In the data rows, 128 means zero.
Some points, one per row:
[175 147 133 162  47 140  69  85  99 160 136 130 124 144 159 140 143 135 118  75  86 139 152 138 113 107 112 160  82  85 116 107  74 150  52 150 147  55 143  78 109  62 231 160  97  81 108 132 116 144  63 126 158 135  97 247 193 181  79 170 181 122 104 137]
[135 143  99  64 167 133 145  28 165 119  72 157 128 167 113 122 125 190  95 235 133 137  67 210 143 132 110 113 173 158 140 106 150 150 116 178 211  86  79  93 131  94 115 217 164 225  73 173 129 149 140 183 121 145 114 165 116  99 124 129 160  82 130  72]
[176 195 113 136 126 163  95 121 179 164 174  93 114 144  98 111 118 106  69 184 115 162  86 111 140 151 149 104 158 185  84 170  96  87  97 140 145 175  80 126 144  78 139 126 138 186 153  87  91 137 184  97  75 173  79 176 103  85 136 152 148  59 215  61]
[123  95 187 186 184 144 118 156 138 109  71 135 176 147 186 141 166 165 142  41 116 119 148  68 121 117  77 194  58  61 164 116 159 186 115 105 139 101 197 153  55 115 167 138  64 116 106 189  98 164  18 125 206 103 188  88 221 171 167 115 110  95  83 197]
[ 61  49 144 160 159 202 191 120  63 112  44 123 195 196 187 180 153 187 103  87  94  98 153  94 152  72 168 162  51  61 188 171 162 180 139  70 145  99 255 111 126 125 193 108  71  11  92 116 109  72  49 136 180 101 122  35 155 195 101 121 126  97  88 230]
[119  82  44 163 143  83 180 123 105  61 145 140  96  39  78 143 139  48 167 192 200 182  82 233 156  93 223  34 171 255  88  32 174  79 243 163  81 243 154 187 232 134   0 111 149 142 128  83 146  55 233 123  78 120  85 133  40  82 172  75 157  95 131 113]
[ 41 100 131 149  86 183 108 111 110 171 130 168 129 177 173 205 174 135 148  74  44 102 188 120  77 103  91 135 117   0 120 140 162 157 123 108  97  94 173 139 112 143 195 132 189  45  94 135  91  98 108  83 220  84 194 132 166 205 156 151 177 110 122 198]
[198 193  78 150 115  80  59 123 179 141 130 163 145  93  55 126  79  41 159 189 174 152 100 119 113 109 147  90 141 251  58  93 135  99 160  93  43 164  24 112 163  96  71 111  75 165  95 125 105  73 213 131  92 167   0 197  79 106 168 186  72 180 153 100]
[139 130 156 153 107 100 126 151  63 140  71  98 124 163 204 164 136 108 137   9  37 152 177  97 100 162  90 225  71  62 133 201 116 168  91 125 177  63 201  72 130  96 235  83 133  34 135 104 152 102  16  36 139 154 172 179 173 198 103 157 174 151 131 179]
[127  92 134 144  41 134 131 191 154 104  96  98 189 228 215 162 208 100 143  37  67 136 159  47 146 155 114 172  65   6 168 170 133 182 147 195 138  49 206 145 156 150 187 145  90  34  58  90 189  91   8  65 170  70 175 178 221 183 133 140 185 160 122 220]
[122 115  58  99 199  67 198 148 224  45 122 133  98  14  30 116 102  56 198 255 255 147  32 186 138 125 183  75 151 255 128  98 190  57 205  84  35 252  71 186  77 178  26 140 109 212 200 151  96  93 204 152  37 168 144  68  15  40 151  18  36 122 218   0]
[ 76 159  91  73 176 131 182 103 116  80  56 153  88 114  38 119 156 181  71 255 207 128  29 117 122 121 147  39 208 255 139  79 255  57 164 106  76 245  88 182 139 148   0  75 215 255 124 194  61 170 255 255  91 152 126  17  62  81 116 115 122 114 185   0]
[158 212 160 122  90 125  82 109  70 159 248 103 131  76 162  92 151 124 131  82 100 145 208 109 149 142  42 133 139 141 109 123  62  92  72 125 130 134  62 103 121  85 180 136 129 137 180  46 132 124 100 104 125  82  83 211 135  98 133 166 109 133 127 123]
[ 81 150  71  66 112 133  94 109  77 114 156 117 177 130 127  86 118 145 144 112 154 102  84 126 112 122  74 128 104 109 106 116 131 169 147  73 188  88 131 167 132 139 152 150  74 135 141 148 139 142  59 131 119 110 163 132 132  98 152  66  71 179 102 162]
[181 143  76 127 167 110  78 134 118  91 105  88 157 109 151  79 135 110 136 161  55 118 133 105 232 133  88 176 128 136 122 164 161 104  78 115 147 129 155 135 133  74 160 129  88 131 111 105 122 148 110 146 129 169 104 129 109 129 146  73  63  74 186 129]
[ 90 109 161 145 177 162 178 189  87  62 110 183 130 130 204 121 122  95 166   4 111 126 173  91 156 157 119 202  66   9 196 134 138 168 151 148 145  92 208 157 151  89  79 127 148  15  94  77 115 105  67 141 140 152 144  70 159 227 191  54  72 146  59 189]
[169 213  90 139 155  83 143 117 118 144 122  95  69 116  72 113 118 115 165 184 153 133 132 180 126 121 153 156 159 174  79 102 127  74 135 119 125 221  61 162 132 131 143 193 156 145 175 120 158  58 138 159  57 140  92 150  86  78 129 123 167 117 157  59]
[ 89 154 142 122 216 104 184 134 126  53 150 120 115  83 112  81 106 105 127 190 155  69  99 146 176  82 157  55 150 183 116 150 182  81 152  90 121 188 106 112 139 110 112 156 121 159 122 110  68  79 134 118 127 141 128 102  87 116  96 122  52 116 118  91]
Then 11 other points, each followed by its number:
[197 127 136 137 121 136  89 150  98  89 181  89 156 148 152 129 133 108 205  89 124 108 102 167 176 145 194 183  87  94 126  88  91 129 141  99 196 128 113 143  98 143 109 148 136  83 136 132 155 160 113 124 112 173 139 123 182 184 168 163  87 112 122 130] 0
[168 198  62 106 193 107 114  86 159  93 102 137 137 129  68 141  78 131  52 209 140 123  81 162 195  89 153  67 207 190 139  71  99 111 140 155 180 111 131 139 151 143  18 137 199 215 132 167  48 117 230 168 142 177  46 131  61 108 144 138 133  70 133  54] 1
[174 181 161 179 145 105 103 115 113 142 117 173  95  99 110 143 106 136  39 145 102  40 129 112 151  93 161 159 154 166 124 167 126 109 132 144 142 131 132  98 156 135 129  95 135 191 132 104  98 101 199 191 120 136 113 133 120 121  96 126 161  90 174  89] 2
[ 96 125 135 186 141 156 163 100 129 144 169 139  99 117  67  99  88  47 146  74 156 107 132 135 144 143 106 143 140  48  89 127  98  82 106 139 126 110 114  94 107 138 160 117 127 100 138  73 147 165 127  84 158 135 177  96  95 119 110 217 108 184 142 133] 3
[ 75  82 187 134  78 135  90 138 149 138 130  89 104 204 156 201  82 123 134  48  90 181 165 140  94 126 137 141 103   0 145 148  98 168 100 195 121  58 144 133 144 112 193 107 121 133 109 122 191 134  83  53 110  84 143 216 165 112 105 127 176 189 116 216] 4
[106 106  69 119 127 158 197 127 152  95 115 157 109 134  59 147  95 136 155 163 222 121  84 149 105 101 124  99 193 170  95  79 134 139 136 187  94 122 131 136 200 160  51 115 190 152 165 137 125 118 230 246 106 157  85 105 153  35  78 161 124 119 158  96] 5
[134 125  93  52 140 145 113  89 193 171 179 178 182  93  83 218 158 116 130 175 113 127  46 158  65 101 150  77 148 123 126  60 134 120 172 127 120 136 111 167 187 181  22  91 158 221  97 119  88 102 195 177 154 188 118 110 123  67  54 108 168 110 124  78] 6
[112  94  76 136 102 124  92 123 138 141  77  80 196 152 133 131 156 142  94  76  98 133 179  84 163  79  88  72  90  17 113 167 125 120 102 144 221  42 194 126  99 170 231 185  83 109 172 137 123 250   6  83 181 128 149  78 218 197 118 119 153 112 108 255] 7
[ 61 130  97 148 184  40 178 103 135  80 174 160 147  69  90 108 114 144 155 212 255 171  59 156  91 119 219  85 179 219 120  77 170  54 196  95  71 228 144 154  98 178  31 155 124 207 159 119 144 116 179 170  82 168 133  21   6  38 141  66  17 185 122  27] 8
[ 77  16 126 105  57 139 146 181 116 135 103 148 182 199 254 181 125 139 209  25  65  90 144  76 134 131 110 127  71  54 140 154 136 177 133 119  77  63 122 145 101 127 255 176  30  29  65 121 226 119   0  75 101  70 174 124 215 201 143  68 129 192 102 216] 9
[160 255  97 155  99 154 131 191 131 134 133 101  76 116  98  38  84 160  90 130 155 159 179 138 133 130 139 169 154 194  95 104  62  93 158 171  70 142  27 110 213 104 130  75 202 147 187 120 149 111 129 108  37  78  59 164 100  50 158 244 160 109 187  84] 10
Which two of these numbered points are nearest to each point below, looking only along the 2 directions in which the first points spread most? Their numbers follow each, nearest first.
[ 94 141 216 143 140 122 132 133  81 111 178 107  42  53 130 109 150 147 133 142  50 101 187 104  50 179 131 141 164 180 146 145   2 124  89 155 153 138  65  75  95  89 123 116 113 151 134 152 168 129 172 144  67  77 146 130  76 109 123 135 135 180 141  66] > 2 3
[ 85 190 121 138 127  89 117 129 156 197 255 113  73  95 115  88 119  89  75 159 137 113 164 203 128 123 167  89 168 228 120 153 123  83 109 127  98 188  83 123 191  62 140 136 129 183 122  48 143 105 202 123  69 193 104 153 102  80 106 154 125 122  77  64] > 10 2
[ 42 223 214 150  96 149  82 164 108 164 221  70 119 112  80  74  62  89 153  60 158 137 196 124  82 139  94 171 143 142  71  93  24 129  57 159 126  94 100  93 119  92 128  87 156 112 154  97 197  92 120  25  91 105 148 175 156  86 135 231 156 175 103 156] > 3 0
[114 101  52 125 211 144 183  38 137 107 117 190  59  94  76 138 162 190  62 255 255 110  30 175 155 122 201  48 194 226 129  99 230  54 168 158  52 255  79 151 178 217  24 118 144 255 147 183  83  93 255 255  56 149 166  37   0 112  67  26 140  65 197  93] > 8 5
[196 169 129 135  76 126 145 179 151 154 195  71 126 163  82 145 111 166 169   9 144 136 189 156  81 102 134 135  93 156 111 167  21  89  92 125 110 136  56  61 143 152 255 217 134  62 141 135 174 100  47  99  88  80  87 228 157  87 164 189  79  98 100 155] > 3 4
[205 153 139 167 150 118 111 127 112 127 154  61 114 107 115 105 117  45 163 133 155 165 146 118  80 165 143 165 117 114  94 148  88 160  50 137  96 122 103  63 106 139 185  76 147  90 120 115 164 156  63  62 115 103  97 205 184 115 168 153 113 118 149 128] > 3 0
Now 11 new points, numbered from 0 again:
[179 188 136 104 144 160  84 124  97 108 119  88 114 151 117 108  73 153  56 213 170 147  98 150 165 138 149 147 157 175  98 143 159  82  77 123 116 191  78 114 154  88 176 135 104 149 107 129  60  86 187 173 101 148 149 153 128 118 154 126  97 132  98  89] 0
[165 255 192 127 133 114  52 123 134 187 197  72 150 111 122  39 131  85 134  53  81 117 182 153 112 112 115 172 159  73  36 171   3 120  59 160 130  93  56  62 151  55 224 165  71  99 124  98 145  98  30  55 120 164  86 201 143  92 172 254  96 143  83 182] 1
[126 148 129 137  83 114 129 137 133 140 182 136 113  79 169 128  90  50 179 152 124 121 128 149 156 174 109 159 127 100 137 173 120 149 114 182 106 118 159 150 110 130  90  88 130   4 117 111 109 140  92 132 112 133 147  77 136 142 108 116  99 148 136 146] 2
[176 107 139 135  71 103  84 144  66 109 112  44 190 166 149 107 128  93 156  80 134 130 158  56 121 152 141 150 122  72  90 131 147 120 109  40 153  40 159  75  86 179 155 158 142  75 121 128  99 184  76 109 133 125 141 137 176 172 168 129 107 166 149 156] 3
[ 61  65  97 115  43 186 105 180 163 127  70 104 191 160 150 159  97 142 151 115 193 174  83 160 191 149 132 120 145  32 137  71 138 143 202 181 156  66  81 206 135 164 130 156 118 119 109  94 124 140 111 119 143 136 185 114 206 151 133 166 196 144 123 190] 4
[ 71 121  82  86 227 113 133  21 145 109  99 226 140  20  38 164 132 173  89 255 151  68  66 169 117 156 119  64 161 255 113  69 239 128 202  96  87 255 150 159 105 138   0  87 160 248  92 126  80 145 255 222 162 159 134   0  14 109 102  71  78 106 159  35] 5
[116  29 193  69 107 182 133 117  57 197 114 164 145 184 216 173 150 215 121  15  61  94 116 132  67 152  61 160  93  61 182 139  80 208  59 180 163  54 221  82 101  78 195 104 166  80  58 167 110 136  89 105 227 118 167  80 186 203  59 141 246 186  45 202] 6
[135 100 157 119 121  99 121  75 172  98 111 162  96 127 145 138 193 217  70 110 131 123  82  55  79 166  85 197 114  49 159 151 142 172  97 112 194 138 183  42 131 139 190 217 161 197 136 146 112 167 162 207 183 132 168 146 196 160 112 151 170 117 120 134] 7
[122 163 112 102 146 107 133 119 148  90 127 147 121  76 111  90 172 123 149  90 109 130 162 105  90 107  75 120 139 131 101 110 224 127 101  59  93 149 115 158 100 142 111 172  81 103 171 122 100 152  81  94  94  86 168 156 126 203 145  85 126 148 101  72] 8
[179 124 120 107  82  90 117  85 125 128  63 120 174 112 162 149 198 165  54 145  96 103 124 115 123 173 118 129  92  64 130 144 127 130 100 123 178 111 185 110 159 100 106 172 100 155 141 141  89 126  92 103 120 109 139 116 173 135 150 162 181  50 167 190] 9
[102 126 137 178 142 132  94 190 118 140 121 106 200 142 160 124 147 142 125  96  60  50 183 103 139 128 161 124 113 101 169 211 126 177 124  64 123 112 194 164  72 113 149  94 128  31 136 119 122 143  82 144 157 118 103  89 138 140 109  74 101 164  88 164] 10
The same question for these:
[121 167 192 208 135 137  94 147  96 172 195 106  88  99 121  91 165  61 115 126  96 117 232  92 104 140 127 171 135 104 112 178  54 137  92 109 100 115  77  56 130  49  80  98  61  90 187  95 148 183  64  20 112  79  99 179 126 102 179 190  82 220 105 121] > 9 1
[155 141 122 201  89 171 139 140  76 132 186  97 137  97 169 124 158 125 122  41  86  73 215 161 139 137 121 190 108  74 121 161 123 138  56 153 129  97 160  88 111 128 161  72 176  61  79  75 181 193 115 105 166  50 116 129 168 151 110 184 162 141  84 178] > 3 7
[ 76 164 121 115 111 116 151 177  96 110  61 123 122 116 147 112 157 152 205  95  74 178  63 106 119 164  49 162 117  61 106 148 110 187 125  74 192 134 119  98 121 151 153 188 136  30 125 119 114 159 147 103 171 104 173 203 173 137 135  99 137 193  81 146] > 7 3
[ 93 172 139  45 195 172 194  75 181  67  33 182  52 129  92 154 137 150 101 246 226 108  57 210  96 105 104  73 142 197 139 106 141 107 167 171 121 182 101 127  91 149  78 104 134 245 181 162  63 113 255 250 122 145 150  36   0 149  88  35 136 117 162  43] > 5 0
[116 163 101  94 134  91  99 131  95 156 131 150  57 110  46 109  95 137 167 202 186 196  75 152  80 186 102  90 185 202 106 109  43  87 144 155 114 163  47  83  77 173 118 120 104 201 153 206 153 159 203 122  88  89  94 174  72  37 166 180 130 185 148 169] > 0 8
[173 130 179 120 121 177 153 136 135 136 152 161  85 180 150 175 113 132 130 120  63  96  59 119  77 133  58 129 149 117 165 101 138 123 142 150 151 124  92  92 107 127 110 138 138 148  85 161 116 164 174 107 186 104 169 129 177 155 104  85 137 174 110 147] > 2 9
